128 stands for zero in the data rows.
Some points, one per row:
162 143 147 103 117 126 106 111 110 117 138 130 108 155 152 160 95 129 138 79 94 114 113 181 115 88 122 123 133 134 105 169 160 112 128 168 143 147 132 121 131 146 143 87 157 136 119 107
141 154 145 103 138 136 149 87 97 116 140 110 99 146 171 155 127 112 135 106 100 137 106 146 146 90 126 120 139 112 108 144 141 133 132 147 136 133 124 130 133 170 139 108 110 101 102 99
128 116 112 134 132 114 111 134 144 126 139 125 139 127 118 123 117 139 120 106 132 117 133 128 124 127 133 139 128 132 139 138 142 115 138 132 135 119 141 113 145 117 116 123 146 132 129 138
140 139 147 149 123 159 112 186 173 153 131 155 118 84 104 139 130 114 130 134 132 63 151 123 75 150 115 95 114 123 121 132 125 132 111 105 110 118 89 162 127 91 128 135 173 158 193 129
116 141 89 138 80 121 139 129 108 145 87 159 150 127 159 100 119 135 132 160 146 155 102 111 134 142 148 147 89 126 142 112 98 103 134 143 120 119 129 102 189 151 153 134 123 138 111 175
172 182 168 101 138 144 134 83 85 143 168 116 84 139 170 152 88 127 122 90 74 131 86 185 157 75 143 119 145 89 109 164 144 122 147 187 150 113 128 121 109 203 149 104 131 118 104 103
154 148 134 135 137 161 110 152 123 133 133 159 119 99 117 138 127 109 122 138 123 103 127 111 112 134 106 98 126 121 107 121 121 151 125 129 138 132 124 144 116 119 125 125 131 137 161 115
153 157 144 112 147 148 135 98 96 126 131 135 103 154 130 158 126 94 156 130 111 132 129 138 123 110 92 102 143 127 80 125 143 169 121 128 155 148 135 149 127 132 129 92 99 81 137 71
84 142 150 78 28 114 149 109 114 120 95 118 117 156 215 167 177 135 255 124 134 155 126 181 144 122 132 117 161 182 139 145 112 33 120 139 98 118 52 156 126 190 223 161 140 159 100 149
138 140 156 144 133 154 125 147 153 169 130 147 121 109 97 138 129 128 132 138 125 95 146 134 108 144 118 105 135 122 116 133 124 132 122 112 122 110 112 156 108 104 128 130 147 151 178 129
126 118 140 141 146 163 179 151 147 180 141 122 116 98 107 127 136 107 123 129 125 107 182 116 91 139 140 124 82 57 139 133 138 142 77 50 83 101 97 145 129 109 120 142 126 131 151 130
161 143 114 113 174 140 102 117 98 103 152 136 112 141 110 151 139 89 111 124 119 104 115 103 137 119 63 85 182 147 75 122 141 164 138 135 180 147 148 149 124 115 116 93 102 88 145 103
139 125 117 124 153 96 49 93 145 121 137 121 136 181 106 137 77 138 127 126 113 122 120 168 126 111 112 137 174 147 114 155 185 96 168 145 116 84 170 113 244 117 119 76 148 121 130 132
144 135 154 111 137 134 120 119 124 123 155 120 107 130 132 149 124 123 126 100 105 111 124 151 126 107 126 112 137 124 119 152 147 125 128 142 138 132 118 136 106 141 133 121 144 133 126 110
118 116 69 145 114 98 100 145 131 112 110 133 164 113 135 99 109 161 92 135 152 142 86 84 153 139 152 158 110 142 150 110 111 111 167 151 162 133 153 87 148 128 122 137 120 132 114 169
122 137 104 164 107 138 138 174 134 166 95 149 150 59 146 95 104 146 111 171 148 140 101 83 130 155 181 147 60 100 155 105 87 124 139 132 121 107 123 110 142 131 128 146 127 142 134 168
124 106 125 118 135 105 106 116 133 110 139 112 129 153 132 129 104 133 112 107 121 131 136 158 117 111 136 146 127 136 135 151 171 117 136 130 123 128 150 103 137 125 109 104 136 122 113 117
147 138 144 97 129 123 124 103 123 112 160 108 107 136 145 144 111 148 122 78 89 124 107 171 149 86 148 129 155 120 124 163 128 108 137 167 135 134 125 119 108 172 151 137 157 147 97 117
82 64 68 129 108 98 140 151 138 98 82 131 167 141 108 110 168 145 145 157 164 152 163 95 100 150 139 166 96 162 159 107 129 131 93 84 106 159 125 128 139 106 135 163 117 119 123 145
150 137 146 106 124 124 124 105 122 113 161 93 102 133 154 149 105 156 116 40 88 122 94 180 149 82 149 124 152 122 127 178 141 106 145 184 144 124 118 121 111 173 150 126 169 141 101 124
68 70 129 144 134 88 145 151 181 111 132 56 146 111 126 94 135 144 93 115 155 147 147 120 139 140 169 165 108 125 194 120 143 144 148 104 107 111 135 100 104 104 29 136 124 113 111 138
95 104 116 172 125 95 118 136 143 130 112 126 180 117 114 48 125 166 108 153 166 165 129 105 150 159 151 175 125 133 168 93 103 130 154 130 132 123 170 82 124 111 86 130 118 129 115 161
150 133 138 123 129 169 169 146 107 140 144 131 104 106 134 123 135 107 110 122 109 115 127 113 109 122 134 117 58 78 123 125 115 155 86 123 119 164 110 133 93 142 132 134 141 134 123 117
123 124 128 70 132 118 120 108 129 77 139 96 104 136 130 169 153 144 145 104 111 129 109 136 149 101 137 109 206 172 126 165 139 96 141 137 140 120 100 160 104 159 199 166 135 126 112 133
161 148 116 124 181 138 102 106 92 103 149 140 117 143 116 138 126 78 113 139 122 121 116 111 131 119 66 97 163 130 81 116 140 168 140 137 166 146 163 137 139 117 114 76 90 78 141 91
172 141 119 118 138 128 60 130 112 86 143 163 122 136 111 142 122 121 116 112 113 100 117 122 120 113 95 109 142 149 90 129 138 146 129 152 176 170 151 128 126 124 127 114 137 128 139 105
154 122 118 135 136 145 136 146 125 124 150 143 119 104 107 121 137 145 109 107 109 113 137 110 113 125 137 127 95 96 128 142 117 141 89 125 130 158 123 126 113 135 150 150 157 150 131 125
146 122 135 114 136 111 71 108 136 122 133 131 129 178 117 152 92 141 148 113 112 116 131 166 111 104 106 129 152 162 102 161 182 107 141 145 142 124 156 126 153 118 126 91 151 129 136 114
137 138 145 142 117 154 137 182 157 160 141 128 115 60 131 125 112 141 106 113 118 98 119 131 111 132 160 117 87 97 147 153 116 114 125 135 111 110 79 135 111 132 138 152 193 180 140 149
132 123 136 144 127 147 120 180 154 166 121 142 129 102 107 127 122 120 124 140 137 95 147 123 85 151 118 116 113 124 131 127 134 121 111 101 105 116 104 143 132 94 122 132 152 155 163 142
58 102 137 145 86 111 152 146 153 151 86 126 157 128 137 108 150 142 157 143 167 148 173 137 118 162 144 152 95 140 176 120 120 102 107 102 78 110 105 124 137 116 112 149 129 148 124 158
112 141 117 194 87 100 77 135 126 150 36 187 201 138 145 78 108 136 148 196 195 168 112 125 158 190 106 160 128 177 129 43 90 121 164 158 143 124 217 83 178 102 47 70 112 124 134 149
98 119 64 144 14 101 124 148 109 134 0 220 189 133 155 88 133 164 161 190 175 179 124 106 116 159 147 180 42 159 156 93 89 86 106 133 121 173 134 97 162 141 156 151 129 152 108 173
167 154 157 124 153 165 126 120 106 133 145 135 101 126 134 162 127 82 133 106 116 101 124 131 126 120 68 86 148 128 84 133 140 149 121 139 179 151 128 150 113 121 121 92 119 103 149 74
121 119 146 98 139 130 162 116 127 118 156 89 106 137 135 144 145 123 137 110 107 126 142 145 124 105 133 122 118 113 131 155 147 123 110 116 99 120 98 145 116 146 150 146 133 129 108 122
147 138 110 174 121 144 120 150 115 161 92 249 150 136 108 111 122 88 139 192 159 119 148 98 93 171 50 121 104 133 91 73 112 160 99 112 150 166 158 131 156 71 99 74 114 121 173 113
141 148 160 140 107 136 109 140 141 135 145 125 118 99 147 126 118 147 113 85 117 107 103 159 153 128 132 116 135 127 132 139 98 108 146 182 139 122 116 122 99 140 125 130 196 180 126 144
88 61 0 146 124 50 128 136 130 80 117 113 216 125 108 0 137 222 57 148 155 188 117 60 151 144 217 255 98 120 210 85 90 129 136 130 120 150 175 11 148 133 120 191 115 135 56 200
141 134 103 149 142 131 103 127 120 138 110 185 147 147 90 121 134 101 134 177 144 121 146 108 112 152 56 121 132 140 88 90 125 152 115 113 131 135 163 139 175 85 111 99 105 111 165 118
73 41 8 128 132 90 147 144 143 79 121 93 170 116 102 74 170 175 89 136 158 170 131 21 137 137 200 183 106 131 210 105 116 157 130 85 122 153 138 106 102 120 129 218 100 100 100 156
37 32 73 117 72 103 167 153 129 112 47 139 164 143 125 113 204 127 179 167 189 159 219 81 66 156 137 165 29 174 166 107 129 119 19 1 90 198 104 137 135 104 152 184 109 131 115 147
153 150 123 163 128 157 74 157 134 174 105 243 140 122 91 132 118 106 139 186 141 94 138 115 97 169 46 105 133 142 91 101 119 127 118 117 131 122 138 146 160 77 118 102 136 150 212 132
152 149 116 140 135 159 121 168 156 150 143 142 115 76 116 136 117 137 89 122 114 78 108 116 113 133 139 103 121 106 124 149 111 114 131 133 126 119 92 141 135 127 154 142 170 164 156 149
100 129 145 98 114 151 208 124 119 140 116 119 110 120 139 143 218 109 168 149 133 139 156 127 128 138 127 109 131 127 134 123 100 124 69 81 86 131 38 179 95 145 191 201 102 140 122 132
110 153 105 147 28 131 158 132 95 165 42 185 153 132 185 104 125 140 171 174 157 171 120 111 133 150 146 161 78 121 142 93 77 98 108 131 115 133 119 102 191 158 158 146 112 136 114 167
165 162 155 109 145 144 130 86 63 116 143 133 98 151 142 149 117 73 135 129 108 134 105 128 147 98 86 98 162 126 74 120 137 175 141 149 183 144 150 137 112 143 124 80 89 68 127 69
145 130 125 140 149 156 124 164 163 156 153 128 122 74 101 127 128 148 79 111 112 78 127 121 118 138 139 113 123 99 131 148 116 117 124 128 122 112 101 134 114 118 140 159 174 184 152 156
125 117 122 137 120 125 123 142 158 137 133 126 125 121 130 137 115 144 134 101 121 116 141 144 104 127 142 135 110 125 144 163 161 109 119 117 111 115 112 124 153 126 133 127 169 142 135 137
131 136 156 86 140 147 204 78 38 125 135 112 93 158 154 143 146 72 161 137 116 161 146 134 134 102 117 116 126 107 107 118 137 184 95 111 133 161 130 144 85 153 124 112 59 63 107 65
143 116 108 139 152 121 71 125 153 129 140 137 135 146 64 131 114 139 127 126 118 103 146 137 101 131 103 128 152 139 114 144 157 121 132 118 116 114 156 128 178 90 122 104 159 137 158 133
16 more points follow, each with its number after it:
159 189 139 107 115 138 113 86 93 136 132 137 99 151 180 169 88 134 153 102 93 128 86 184 141 89 130 115 144 122 107 167 137 67 137 188 145 116 116 129 168 191 183 107 146 134 116 127 0
99 116 127 85 121 126 154 113 126 117 132 93 115 135 129 149 174 148 156 111 117 133 141 140 140 119 152 124 143 137 150 155 125 73 100 113 97 116 55 154 119 163 201 224 130 151 104 152 1
118 158 105 131 61 114 144 98 69 144 52 175 154 151 210 102 109 136 155 170 145 219 89 126 160 130 145 177 107 127 128 91 83 112 136 159 137 138 162 74 176 183 140 111 82 118 82 135 2
147 133 152 101 129 121 119 108 119 111 152 108 112 139 152 151 112 140 131 69 98 122 112 174 135 89 138 128 145 130 126 172 148 105 135 171 144 136 125 122 111 159 151 122 148 139 104 114 3
105 218 151 153 61 162 145 148 135 204 15 174 133 86 174 155 142 95 218 234 183 129 84 112 161 193 101 81 166 165 116 84 39 95 166 128 125 48 73 196 150 125 159 141 91 139 189 158 4
147 146 64 135 105 128 106 133 94 132 103 191 145 126 145 118 95 126 132 153 137 136 90 96 123 131 130 133 105 132 122 115 122 114 137 152 159 140 146 112 165 141 146 114 122 122 127 142 5
100 86 83 140 143 82 133 124 129 101 119 109 162 131 114 88 136 145 109 141 158 175 132 81 147 134 144 173 127 135 158 104 130 149 146 111 144 138 180 94 135 118 102 132 83 84 104 133 6
87 118 103 139 129 77 128 106 120 99 96 111 165 146 146 112 137 125 140 155 177 198 113 103 187 138 118 154 175 167 140 71 124 147 183 126 155 126 193 104 140 115 76 109 31 66 110 127 7
105 81 91 235 107 98 97 209 192 131 99 147 213 69 100 15 120 182 61 140 188 133 124 71 132 196 155 180 97 142 187 82 80 134 144 129 145 143 160 74 122 71 64 141 155 153 136 172 8
145 115 168 153 140 160 121 184 184 180 128 160 122 104 75 141 120 105 133 128 126 58 205 139 0 148 100 105 97 122 117 145 157 137 79 79 107 128 109 157 118 44 109 105 179 160 208 109 9
92 109 131 151 125 112 132 143 159 138 119 102 150 92 123 93 134 168 112 135 148 142 127 120 147 151 151 152 135 126 168 116 112 125 156 124 110 97 131 109 116 116 103 147 131 139 122 165 10
164 152 146 114 145 147 119 112 103 118 144 130 99 140 134 161 114 94 128 114 106 111 111 133 134 105 98 90 153 132 85 132 146 157 138 144 172 140 130 146 113 132 122 94 114 102 141 84 11
167 164 149 122 146 157 132 116 104 119 154 132 92 127 140 149 119 102 113 91 107 113 117 131 136 102 112 102 148 112 97 129 140 172 135 145 198 155 125 134 80 144 115 108 113 95 133 57 12
145 124 188 175 147 188 133 220 239 219 149 132 108 53 90 142 102 115 104 115 121 24 163 130 50 147 128 96 90 90 129 151 154 148 113 81 115 96 80 166 99 60 99 127 187 153 248 117 13
77 150 156 190 118 149 144 167 211 220 114 104 142 0 128 106 141 165 117 165 165 126 100 114 209 218 157 118 171 116 172 109 0 76 194 125 78 0 71 146 125 119 131 205 137 195 158 255 14
204 202 155 153 123 255 158 167 127 255 137 196 88 23 136 133 92 120 114 140 85 80 106 130 110 134 145 94 77 0 111 147 81 107 97 140 105 95 62 147 126 154 180 140 193 209 161 143 15
Which of these numbered points is nearest to each point below, ignoring the 3 directions in which the first points spread most? Its number follows each.
62 138 169 218 117 134 148 173 255 203 112 104 154 0 123 95 145 167 114 158 177 131 113 117 223 223 160 129 170 120 186 101 0 92 198 122 89 0 91 135 112 109 107 198 133 205 155 255 > 14
154 154 134 120 155 176 255 110 0 103 135 130 93 121 155 117 153 24 113 135 122 173 117 20 152 109 121 117 91 54 101 43 105 255 97 115 234 255 152 123 33 156 87 107 0 0 106 0 > 12
123 138 130 92 124 130 138 86 79 85 118 118 116 150 147 165 174 95 160 130 133 142 103 106 176 117 81 94 216 190 95 106 117 140 138 132 179 159 121 163 109 140 151 129 77 89 119 108 > 7
110 157 149 234 0 107 0 198 235 185 49 189 206 81 141 107 78 237 149 156 177 117 74 167 160 222 128 141 171 213 155 117 27 0 255 230 115 12 131 107 159 104 121 128 255 255 166 255 > 14
166 162 133 105 125 135 133 85 96 121 148 117 101 139 160 145 98 140 121 90 83 133 57 154 175 81 141 126 151 112 109 155 125 108 151 193 160 126 129 117 122 202 177 122 136 131 96 124 > 5
114 113 138 102 152 150 206 119 121 126 139 105 108 132 112 137 200 109 135 132 117 128 166 116 117 127 133 117 122 108 128 130 128 152 74 69 85 128 95 161 107 132 151 172 103 120 123 122 > 6
138 107 138 142 138 166 154 169 160 191 131 157 122 112 68 123 141 108 129 150 120 77 222 126 0 153 116 120 55 88 123 143 133 120 0 54 31 120 90 156 143 94 147 145 170 178 167 135 > 9
88 255 145 131 0 163 165 138 95 164 0 201 126 112 255 169 176 100 255 255 200 169 56 111 172 186 106 69 178 200 119 66 0 84 155 138 128 88 29 223 135 169 252 160 83 131 159 159 > 4
81 91 146 151 124 114 143 153 180 146 129 84 149 97 122 94 134 159 104 129 152 138 145 133 142 155 168 158 120 121 186 126 112 117 139 113 85 100 123 114 101 111 103 157 134 154 122 162 > 10
89 215 169 135 74 143 153 125 105 181 32 146 125 130 225 163 145 56 255 201 186 161 109 132 172 166 76 91 167 165 119 77 96 114 156 121 120 67 100 174 143 134 119 113 30 101 148 127 > 4
138 131 144 98 128 116 122 93 129 101 160 97 103 144 149 143 110 167 126 61 86 135 112 197 139 72 169 139 142 122 137 181 146 101 134 166 133 137 116 118 105 179 159 135 167 132 90 117 > 3
102 120 138 155 128 110 117 148 159 137 125 102 146 102 136 108 110 145 106 129 151 136 122 133 153 145 146 144 119 124 162 120 121 112 166 133 119 96 137 109 126 114 58 127 130 136 125 149 > 10
138 138 138 161 117 159 118 168 140 175 99 205 131 129 113 136 132 88 154 169 145 97 161 125 58 168 60 104 115 137 98 109 127 137 98 96 112 128 119 155 153 77 118 90 142 142 203 117 > 3
161 153 158 188 123 170 85 239 231 207 143 150 121 21 111 137 68 131 102 118 119 0 122 143 83 152 131 99 111 97 129 153 123 102 141 136 102 54 90 142 147 85 116 120 255 248 225 155 > 13
115 119 102 92 100 121 114 122 117 90 111 127 131 147 130 160 173 133 166 130 136 126 118 123 134 132 107 112 166 233 122 132 113 78 115 132 135 151 95 166 131 137 232 171 133 149 123 147 > 1
79 111 138 176 131 109 123 155 179 149 121 102 165 89 118 91 134 131 110 152 185 137 139 114 148 176 132 140 138 132 166 99 112 135 171 112 108 82 141 119 120 71 42 129 115 134 142 158 > 10
156 145 143 138 153 207 203 159 142 171 169 115 92 34 120 121 121 129 77 118 88 92 116 107 117 122 171 111 58 0 140 152 106 135 108 116 90 103 65 140 114 148 157 168 153 154 135 143 > 15
144 127 125 147 124 157 117 180 167 211 120 190 129 118 76 129 109 131 147 165 117 66 187 141 0 153 121 121 63 105 119 161 142 71 67 92 21 89 101 147 203 92 159 133 241 230 191 173 > 9
133 118 122 133 195 134 125 119 122 125 144 131 132 143 79 117 146 96 112 167 131 128 161 112 116 139 87 124 134 118 109 102 134 171 111 99 117 135 164 132 130 93 88 107 94 102 139 102 > 6
114 148 147 95 88 118 111 110 132 108 109 124 122 140 145 168 161 151 190 112 127 133 107 161 154 118 123 109 252 213 123 143 113 86 149 152 145 130 89 160 97 153 191 157 140 150 123 136 > 1
98 103 101 148 129 80 118 153 160 102 124 99 159 108 123 85 128 167 80 128 151 143 107 107 159 143 162 166 127 134 174 116 109 118 169 136 122 124 154 84 133 118 93 139 128 137 105 165 > 10
136 122 133 95 120 101 87 108 119 107 143 117 119 160 142 150 108 134 140 85 111 120 134 186 105 94 129 131 126 145 126 169 179 93 123 151 137 142 129 122 134 141 138 112 163 136 108 115 > 3
155 144 154 125 110 140 93 140 132 135 131 145 119 119 136 148 106 139 127 103 111 97 113 160 121 119 121 118 127 143 113 152 131 100 130 165 143 137 117 135 113 134 142 122 179 168 137 125 > 3
148 135 134 130 204 135 118 102 110 113 166 106 112 139 111 129 129 93 101 124 119 121 128 124 145 122 101 113 157 112 99 108 142 197 140 129 147 122 166 130 134 115 78 95 90 79 136 94 > 6
145 167 136 105 141 121 117 70 115 142 139 122 117 173 157 150 86 132 137 126 97 135 94 185 144 90 133 125 155 116 108 160 143 86 160 170 124 85 137 120 178 170 155 103 125 123 112 128 > 0
48 78 120 152 132 90 159 129 124 114 105 97 179 133 130 62 161 126 128 163 201 200 155 92 149 165 138 173 114 135 175 54 118 167 133 98 119 136 166 98 117 98 35 126 48 82 106 134 > 7
131 111 146 109 133 111 118 104 131 115 151 102 118 161 129 140 106 135 133 78 106 129 144 183 115 95 136 139 126 130 134 170 195 116 122 134 124 137 134 116 126 137 119 108 143 123 107 106 > 3
151 149 147 183 127 189 122 231 176 222 129 165 119 47 108 137 93 109 119 143 130 46 146 123 53 160 121 99 83 86 125 136 128 121 112 104 96 91 85 155 144 84 117 122 176 171 238 138 > 13
178 158 141 137 151 145 89 117 113 128 143 151 118 127 121 135 107 107 106 132 117 109 94 123 144 126 80 96 169 134 73 117 128 160 161 161 185 134 160 132 116 119 112 72 122 112 155 100 > 11
82 119 134 51 82 119 200 85 71 97 93 116 118 187 181 148 243 108 255 130 138 187 153 144 133 118 130 128 125 166 135 122 118 120 60 110 106 185 91 152 110 179 185 163 89 112 72 112 > 7
192 151 147 190 222 197 148 150 255 255 178 135 110 99 86 122 0 139 75 140 44 1 156 189 0 120 187 135 0 0 128 255 200 70 119 105 0 0 103 116 255 112 133 95 219 191 208 163 > 13
Now 16 new points, numbered from 0 again:
163 169 108 116 133 109 85 86 100 121 138 127 120 152 166 147 49 132 121 100 104 126 50 159 149 87 123 124 157 132 108 156 152 80 188 227 164 108 150 106 208 160 145 70 133 117 111 129 0
129 129 154 97 114 128 140 106 123 133 143 117 109 136 145 145 129 145 145 104 101 129 129 174 134 101 144 129 134 126 130 169 136 85 114 142 118 121 103 135 107 171 169 153 155 153 102 131 1
93 162 155 133 78 141 162 134 111 147 24 147 134 128 176 146 158 82 239 212 177 151 121 118 136 165 102 103 144 169 118 81 100 131 138 116 129 110 99 170 132 125 138 126 49 111 152 130 2
109 119 148 98 80 117 139 108 112 113 90 135 126 181 148 153 157 129 235 129 132 145 143 162 125 126 107 125 154 214 118 130 129 95 101 128 127 157 104 149 115 139 166 134 131 141 115 117 3
118 122 79 147 108 98 126 124 130 126 103 140 163 130 137 105 111 162 123 133 149 154 105 111 145 135 149 158 136 142 143 118 113 113 153 143 159 131 152 98 148 131 133 130 119 123 118 145 4
127 130 142 129 80 133 106 170 115 74 118 144 129 93 147 140 172 126 136 107 153 119 109 112 155 150 86 101 161 244 121 100 80 144 133 158 246 230 122 146 0 119 124 145 144 153 135 117 5
145 156 155 100 132 135 160 67 100 122 150 104 93 146 178 144 114 137 122 83 82 143 96 172 162 70 155 127 145 94 122 156 128 124 139 169 136 127 118 119 114 216 154 126 120 116 84 106 6
109 139 156 167 85 125 133 145 137 175 87 146 146 135 180 112 91 116 159 152 159 152 134 148 119 146 127 145 64 124 141 108 127 132 138 132 117 112 137 107 148 117 59 77 125 123 132 120 7
121 90 108 127 156 136 159 134 128 134 138 126 132 141 72 121 158 110 134 142 127 120 224 106 66 136 115 130 84 105 130 131 153 144 38 37 81 135 121 144 144 99 126 139 118 122 139 125 8
138 123 126 140 199 132 113 129 140 120 168 103 130 114 93 112 134 122 75 121 127 115 129 114 140 135 113 121 146 114 123 119 122 161 143 132 133 126 157 121 125 101 91 120 123 117 135 125 9
125 91 114 124 155 109 113 127 159 116 143 120 129 140 87 126 132 142 107 111 119 114 172 136 100 122 129 138 128 131 131 153 170 124 111 104 112 126 137 121 141 103 113 128 148 128 131 130 10
206 230 177 118 191 255 236 114 110 228 177 127 6 100 139 174 104 45 113 128 52 72 115 137 113 98 129 46 118 0 78 158 129 141 110 119 108 56 56 184 139 162 173 122 111 111 162 100 11
124 145 137 225 46 136 113 211 159 227 50 219 162 76 155 97 73 139 130 166 169 125 122 120 101 178 143 145 49 124 146 106 107 116 143 134 126 112 127 105 135 104 104 109 153 152 166 151 12
157 158 154 106 136 134 136 80 97 133 162 102 96 132 169 147 96 138 113 78 83 135 74 170 170 81 144 127 155 106 118 160 139 110 156 187 155 117 134 112 105 194 149 118 134 127 93 114 13
97 92 158 194 145 113 89 183 255 140 146 81 151 45 86 106 118 180 81 108 151 105 136 135 142 166 148 138 151 138 185 134 131 117 181 122 120 60 127 125 95 58 24 142 186 161 158 160 14
141 149 154 87 134 130 151 76 97 117 163 95 89 146 168 140 109 137 122 100 80 148 103 172 160 70 168 131 128 96 126 158 139 122 133 167 133 122 120 117 117 228 145 131 125 117 76 115 15
The same question for these:
66 138 161 184 0 100 128 148 103 118 0 173 171 138 238 108 135 67 232 194 255 222 129 112 148 189 74 143 116 229 135 0 106 191 149 129 175 173 169 110 109 98 0 38 45 59 132 90 > 2
130 122 98 106 142 123 123 120 122 87 139 114 120 130 125 140 161 124 115 111 127 120 120 109 132 119 126 116 150 146 122 132 125 131 127 129 148 150 118 144 120 133 158 154 118 108 124 122 > 4
180 173 167 117 155 148 138 80 107 142 176 114 80 130 151 142 71 124 103 87 69 124 83 164 153 72 137 116 153 77 101 160 143 137 162 176 157 116 138 119 113 171 136 88 134 111 113 97 > 13
127 155 110 195 129 112 121 123 117 156 108 141 159 120 164 65 59 130 81 150 156 169 76 115 179 145 137 166 117 99 138 73 105 145 210 165 154 111 227 31 167 128 20 51 84 93 113 130 > 7
151 135 76 107 172 110 95 82 102 101 153 116 130 150 113 129 100 142 93 122 110 137 82 117 177 101 128 133 211 137 110 134 140 120 176 160 184 116 177 111 147 145 134 123 104 100 109 129 > 4
97 95 148 187 142 115 102 191 255 143 143 87 151 64 82 100 122 148 89 122 164 107 143 119 136 171 140 133 136 132 172 118 130 144 181 107 117 72 133 126 100 33 0 136 155 137 169 152 > 14
52 134 226 202 102 119 137 156 241 178 114 95 143 76 151 113 129 137 149 147 190 142 132 144 180 183 136 128 152 129 179 108 100 116 210 120 92 0 111 133 116 102 39 129 133 140 155 164 > 14
137 131 129 99 137 108 132 90 104 112 144 110 115 184 143 144 105 128 135 99 105 142 127 159 129 81 137 137 125 120 122 151 176 133 133 142 138 132 143 115 138 151 122 98 119 93 101 98 > 15
58 68 103 144 0 82 99 193 144 76 64 136 202 89 148 78 185 201 133 121 203 160 125 103 149 180 141 172 108 255 213 88 15 100 118 144 136 243 127 96 74 117 125 213 177 218 94 185 > 5
89 129 225 110 43 122 147 124 129 132 97 124 116 139 163 156 166 129 255 127 143 148 147 173 149 137 111 112 150 200 133 132 112 91 115 125 118 130 79 166 77 141 146 147 146 154 123 131 > 3
109 126 100 124 114 106 146 106 103 121 104 129 148 142 155 103 124 147 126 136 136 189 108 120 144 124 166 166 117 127 146 121 114 128 140 143 132 137 157 89 142 152 129 125 101 109 85 133 > 6
150 154 153 108 142 140 151 97 89 134 153 116 93 141 175 145 98 104 125 118 99 138 105 145 144 85 136 124 110 81 115 137 150 141 135 144 135 120 138 119 123 173 121 103 106 90 107 91 > 15
88 129 157 175 129 126 123 150 219 149 115 105 154 71 117 102 134 156 109 157 156 129 115 122 164 171 150 132 155 128 164 113 80 115 190 127 90 43 118 129 121 104 98 150 131 154 143 173 > 14
182 225 165 122 119 165 133 118 112 160 136 150 80 122 185 182 57 101 143 116 96 106 83 166 121 98 125 86 132 101 91 166 140 108 148 172 156 96 106 144 144 168 163 92 142 125 147 106 > 0
120 121 100 100 131 113 114 110 124 71 136 108 124 134 130 145 146 142 124 105 127 131 110 119 153 114 132 118 179 169 131 139 126 115 145 140 158 142 120 138 116 142 151 153 121 118 114 130 > 4
0 0 106 127 0 0 105 171 165 77 17 120 240 156 144 91 147 177 196 132 228 182 184 137 90 153 171 255 33 255 255 115 136 81 104 107 88 186 135 87 134 103 106 156 147 159 83 158 > 3
135 104 122 158 182 132 124 137 148 126 164 113 135 101 68 88 131 138 32 124 129 117 134 101 144 146 130 131 143 108 134 117 107 154 137 121 137 124 158 112 107 96 92 132 132 133 138 133 > 9
126 147 111 202 107 110 128 122 111 159 89 160 174 121 166 28 64 138 103 161 161 199 87 109 168 142 153 198 86 97 145 48 95 163 181 163 166 130 247 6 145 135 26 73 84 85 108 126 > 7
134 129 170 104 152 141 143 111 123 129 152 91 103 142 132 153 130 107 131 112 105 122 138 151 124 107 124 112 120 112 120 143 153 146 120 124 116 127 116 144 107 135 120 119 114 106 126 96 > 15
62 73 109 148 3 81 141 153 115 113 56 151 196 136 148 63 162 135 163 150 219 187 170 115 120 168 131 189 67 172 172 61 99 135 90 109 120 213 147 95 111 113 98 139 123 141 97 137 > 3
127 138 137 102 114 120 140 80 106 137 120 126 112 175 189 150 108 122 173 121 108 152 127 179 116 91 132 137 119 122 120 156 176 111 126 133 117 115 128 119 153 162 147 94 121 112 104 109 > 15
160 171 163 113 138 143 142 87 101 132 165 102 88 130 167 152 97 127 118 65 82 128 82 170 172 81 132 114 160 98 111 160 131 124 155 183 155 117 124 122 119 187 141 110 129 126 106 106 > 13
105 94 155 107 142 135 206 111 115 132 121 115 121 164 115 125 177 89 161 148 130 146 247 131 91 130 110 135 93 117 124 116 147 178 19 43 88 158 124 142 117 116 113 129 83 97 117 88 > 8
77 69 117 149 129 88 129 152 182 113 134 63 166 88 122 80 137 192 85 112 155 148 125 111 165 145 186 178 126 129 218 125 109 114 159 124 117 115 142 89 100 118 100 168 141 148 100 181 > 9
110 147 148 182 19 104 68 150 147 164 48 187 165 122 171 118 78 141 183 148 173 140 123 172 125 163 122 150 122 165 140 112 123 76 162 155 119 101 149 96 172 115 87 77 156 168 144 147 > 12
138 133 146 149 152 166 153 157 165 166 152 128 115 82 95 124 132 137 108 126 115 96 145 118 115 137 145 115 110 68 135 141 115 131 109 109 112 94 86 149 115 123 136 165 146 149 156 137 > 9
125 147 87 184 0 95 17 136 106 133 8 255 226 134 148 55 103 193 149 179 167 169 85 129 148 180 131 187 113 172 138 65 10 75 144 221 137 147 187 49 193 140 137 117 158 208 117 190 > 0
119 40 117 115 166 137 170 136 135 154 123 138 130 189 41 126 147 71 156 165 128 114 255 123 0 135 109 138 0 102 125 145 255 153 0 0 0 148 124 147 177 49 123 108 114 98 153 106 > 8
131 106 117 132 146 129 117 159 159 137 131 133 138 124 83 124 131 122 122 138 129 99 159 123 70 141 123 125 111 127 129 133 138 128 105 100 94 128 126 134 149 88 127 131 151 153 149 137 > 10
229 255 170 120 124 181 138 116 0 110 148 153 67 110 231 152 87 68 102 103 96 126 0 128 174 86 119 87 131 95 68 104 111 233 165 255 255 169 140 123 39 205 116 71 95 75 120 15 > 6
132 128 125 104 139 132 155 92 75 111 138 124 109 157 130 141 152 95 144 128 123 148 140 113 139 107 110 120 130 126 107 117 144 171 103 107 149 161 131 144 115 143 132 122 66 63 116 88 > 6
